In the data rows, the value 128 means zero.
Here are some points, each followed by its number:
[156 145 224 129 100  83 123 119 102  96 128  68 107 141 141] 0
[ 98 169 128 129 117 151 123 109 163 154 128 142 131 127 147] 1
[106 150 128  69 135 180 123 139 178 171 128 175 142 127 125] 2
[131 128 128  91 127 119 131 120 109 114 128 130 122 123 136] 3
[166  81 128 129 128 164 123 119 146 139 183 160 147 139  73] 4
[143 145 128 121 181 175 123 115 160 137 128 159 176  99 148] 5
[134 203 128 129 156 130 123 207 150 126  49 105  68  54 193] 6
[176  98 211 124  98 117 224  95 124 134 128 119 116 122  92] 7
[200 103 128 129  75 104 123  63  89  84 128 108 126 107  76] 8
[116 116 128 129  94 128 123 109 125 122 128 138  91 144  96] 9
[ 92 144 128 129 182 121 123 162 131 150 253 114 181 124 201] 10
[ 98 141 128 129 140 117 123 171 101 109  67 121 107 112 149] 11
New points follow, each followed by the numbers of its two nearest points above, nearest first.
[159 138 220 129 102  83 123 120 102  98 128  71 106 143 138] 0 3
[149 115 128 126  99  84 142 155  85  87  38 100  63 100 106] 11 3
[134 130 128  89 125 120 123 118 111 116 128 130 123 121 136] 3 9
[157 141 128 129 164 193 123 126 161 166 128 170 165 139 161] 5 2
[145 135  75  78 129 111 123 157 125 123 128 105 119 110 130] 3 11
[117 117 128 244 117 131 123 131 127 135 128 135 118 148 108] 9 1
[157 138 128 130 162 191 123 126 160 162 128 169 164 141 155] 5 2
[155 140 224 129 100  82 123 117 103  98 128  69 111 145 140] 0 3
[135 125  32 136 172 162 123 138 151 151 128 160 170 119 143] 5 1
[120 126 128 187 106 121 123 122 118 125 128 126 107 140 105] 9 3
[136 126  27 129 175 164 123 138 152 152 128 161 173 117 145] 5 2
[152 114 128 129  95  81 143 152  82  85  32  99  61  98 103] 11 9
[154 105 128 129 104  74 123  67  79  78 128  62 169 114 114] 8 3
[132 114 128 129 127 141 123 164 131 151 125 156  82 147 109] 9 3
[ 95 178 128 129 122 154 123 102 132 112 128 124 152 132 145] 1 3
[180  55 128 129 157 126 123 139 126 147 128 163 107 136  94] 4 9
[131 133 128  91 125 122 123 118 114 118 128 131 123 122 137] 3 9
[154 103 128 129 102  78 123  68  83  81 129  68 167 118 111] 8 3
[ 43 200 128  92 115 130   0 139 152 153 128 121 128  90 168] 1 2
[ 99 140 128 129 140 115 123 171  96 103  63 119 105 109 147] 11 3
[150 106 128 129 104  80 123  67  85  82 128  70 170 115 113] 8 3
[117 116 131 129  97 128 123 109 126 122 128 139  93 142  98] 9 3
[135  98 130 129 164 179 123 145 171 173  54 207  99 149  98] 2 5
[158 141 230 129  98  79 123 117 101  95 128  64 107 148 141] 0 3
